In the rows, 128 means zero.
Where one turn sends some rows of the set: a few examples, then the rows asked:
Mibi: [152 149 158 112 129 146 148 101 144 140 105 118  77 124 103 143 140 126]
mido: [145 120 131 164 146 106 146  94 174 132 109 160  70 129 149 150 127 124]
rovag: [136 125 110 141 109 117 165 103 180 148 133 135 127 122 135 147 116 136]
zodi: [124  91 137 119 134 125 152 102 138 151 104 113  99 121 160 158 146 110]
zopi: [145  90 141 127 139 117 121  94 148 127 114 133 105 124  96 125 151  96]
Rep: [147 108 144 112 167 135 151  97 136 129 109 165 125 105 111 143 132 154]
puvuv: [143  96 153 142 135 112 115  91 152 122 114 147  98 119  98 119 140 105]
fetig: [121  94 129 123 130 126 138 100 142 148  86 127  98 128 159 147 158 117]
Veb: [136 130 157 128 136 113 123  83 163 124 118 173 121 135 150 151 170 128]
zakam: [141 113 133 128 124 105 150 150 139 118 130 142 126 126 123 155 162 129]
nota: [157 144 151 103 137 143 155  99 140 137 114 116  80 117 108 145 142 116]
ber: [152 152 152 118 127 145 147  90 140 146 113 111  79 122 111 137 147 129]
zol: [150 122 118 165 139 107 153  91 181 144 111 157  73 124 139 146 140 128]
kada: [141 128 122 163 143 112 154  97 187 147 104 163  74 133 138 152 133 128]
dukog: [146 145 123 138 128 150 124 123 152 135 134 134 123 140 119 151 128  86]
fugu: [141 114 132 135 123 107 153 153 135 116 114 147 117 117 125 142 149 138]
dedu: [135 136 155 133 136 123 123  93 160 136 133 168 124 133 142 160 178 123]
Zired: [158 158 117 125 130 146 132 118 154 130 132 139 114 127 127 146 129  89]
setab: [148 138 154 121 132 117 133  92 157 124 118 171 129 132 143 169 176 124]
figi: [182 137 172 150 147 125 161 107 151 143  95 144 105 142 133 135 143 145]
Nirib: [107  96 124 123 141 120 145  99 139 149 102 127 106 128 163 152 145 125]
Mog: [154 153 120 125 130 151 136 126 162 136 124 133 115 134 120 144 132  85]
vovup: [138 117 136 116 170 127 157  92 141 140 119 161 132 106 121 137 119 145]
dopo: [176 142 172 149 152 116 168 105 153 139  89 145 100 147 136 139 133 135]
suna: [142 123 113 150 103 126 155  95 168 148 127 138 130 124 134 150 103 129]
Nazet: [157 113 137 133 129 114 151 158 147 123 123 143 116 115 124 139 163 132]
pel: [181 139 165 157 153 114 166 106 140 138  98 142  99 142 137 143 138 134]
leg: [141 102 138 138 137 102 123  92 154 123 112 145 108 128  94 115 148  96]
razav: [133 113 132 119 166 138 156  87 133 144 109 160 130 111 106 153 129 144]
Vazez: [134 127 118 145 103 123 161 102 174 143 125 138 127 127 130 158 105 128]

zol turns into Zired
zopi turns into Veb
nota turns into mido
And these:
vovup turns into zodi
kada turns into Mog
setab turns into fugu

Where one turn sends some rows of the set: a few examples, then the rows asked:
kolup: [113 146 107 142 126 122 147 117 124 156 148 102 117  97 125  91 108 138
 103 138 119 147 129 119 149  87 132 131 126  86 101 158]
paba: [ 94 161  97 163 109  99 155 140 139 118 108  90 122 133 106  90  85 140
  79 180 148 150 133 169 130 108 120 145  92 112 105 142]
besa: [122 153 117 139  97  95 174 125 102 105 113  93 116 120 109  93 101 146
 118 134 129 126 113 146 110 153 119 128 111  97 116 144]
fuso: [133 142 115  94 111  99 133 128  90 180 102  94 127 118 138  93 109 141
 105 138 137 132 157 154 117  86 167 135 128 111 110 140]
rokur: [116 129 132  80 115 108 133 120 142  91 114  93 133 110 138  79 111 131
 100 125 137 121 126 157 136 113 117 149 130 121  92 152]
lura: [116 128 106 103 120 112 126 133 131 149 119  77 142 111  87  78 108 149
 105 143 162 153 138 144 122 115 115 115 140 115  83 145]
Biti: [137 146 108 136 118 108 105 121 144 107 115  60 118 117 106  97 113 138
 107 137 140 133 166 159 103 120  90 134 122 127 108 140]
sezik: [122 146 109 106 109 103 121 129 117 138 112  71 153 120 117  75 113 129
 118 126 141 164 164 154 129  80 146 145  89 151 136 145]
pef: [125 170 122 137 122 122 146 103  97 133 104  84 135 120 128  96 119 142
 125 117 122 122 151 186 125 114 129 177  94 130 125 155]
keta: [101 162  88 132 117  93 146 110 109 131 108 123 122 166 106  88  89 109
 106 144 142 110 150 174 123 113 127 119 106 142 107 158]
zudi: [ 87 155 106 109 182 104 142 125 118 115 121  85 111 107 132  77 116 102
 102 123 156 123 129 166 120 103 140 114 108 132 111 129]
tizo: [107 162 141 157 147 118 167 105 149 147 131  77 124 122 114 101 106 133
  94 115 133 140 149 153 104 139 140 141 127 113 109 140]
dared: [ 85 164 131 144 124 100 129 100 113 165  94  97 118 101 146  69 128 137
 135 138 123 134 157 157 114  96 139 146 123 109 113 148]
Vubin: [ 73 159 125 141 149 113 146 142 121 148  88  78 122 121 119 101  86 118
  79 136 139 124 160 165 124 108 151 110 133 115  91 138]
Kop: [ 86 149 102 121 124 131 129 161 109 142 148  82 115 106 110 113 122 133
 126 120 165 153 127 162 141  85 129 153 130 124 111 151]
sezus: [ 98 164 112 153  96 107 133 128 113 110 115 117 101 116 100  91 107 122
 111 134 145 139 164 172 115 132 174 147  90 110 105 151]
fop: [ 96 164 108 124 160  93 160 115 132 115 131  94 114  96 150  98 105 119
 108 133 169 113 163 161 102 125 136 116 102 137 117 133]
nid: [106 147  76 134 129 126 144 120 123 126 125  74 145 134 111 101  85 116
 119 145 142 153 112 151 123 105 143  97  99 141 111 120]
gol: [ 82 153  95 119 110  94 115 108 111 134 110  93 121 148 127 116 113 151
 114 134 153 155 120 167 145 103 102 126 127 146  85 135]
dalo: [ 78 149  70 144 129  89 161 134 140 153 125  77 113 114 143 104 106 119
 137 134 141 116 121 141 112 116 148 119 101 112 113 145]
tosaf: [107 137 111 127 138 108 143 131 140 119 117 137 107  96 151 117 100 148
  95 150 158 141 125 144 140 108 162 160 115 116 125 159]
tuzup: [126 133 141 152 109  70 125 129 128 116 128  99 113 116 143  99 120 153
 110 120 108 140 149 151 119 128 153 132 113 111  90 127]
lum: [114 156 147 121 115 111 144 105 120 104 111  91 125 127 117  81 116 121
 155 139 131 143 118 135 141 114 116 117 113 131 107 157]
befe: [117 147  98 133 106  70 161 136 103 149  76  90 139 137 135 104 121 131
 109 131 156 127 122 179 117 109 139 169 103 115 124 143]
nevu: [127 132 126 131 147  85 148 167 136 152 153  91 128 129 127  89 111 121
 117 115 126 120 149 154 118  94 131 136 135 122 115 153]
pabet: [102 137  98 116 144 121 119 141 124 131 102 127  89 115 139 109  99 133
  74 155 154 158 123 166 130 107 134 153  93 110 120 143]
Busi: [137 153  83 134 109 110 143 142 101 130 114 118 110 127 130  77 105 130
  85 112 140 179 120 130 141 106 145 139 101 106 113 148]
teze: [117 140 110  83  93 106 135 122 134 100 116 106 114 116 149  87 104 123
 105 132 139 135 141 159 114 132  91 136  96 118 105 139]
Bil: [ 85 135  97 152 109  87 119 133  99 118  89  64 143 111 140 100 113 133
 115 153 142 129 147 167 114  72 128 132 105 129 132 138]
fetab: [125 145 117 132 116 122 156 131 119 139 131  92 119 132 127 105 100 178
  85 157 171 141 134 172 132 111 142 166 108 121  86 172]

keta turns into gol
lura turns into kolup
And these:
fetab turns into dalo
sezik turns into fuso
zudi turns into rokur

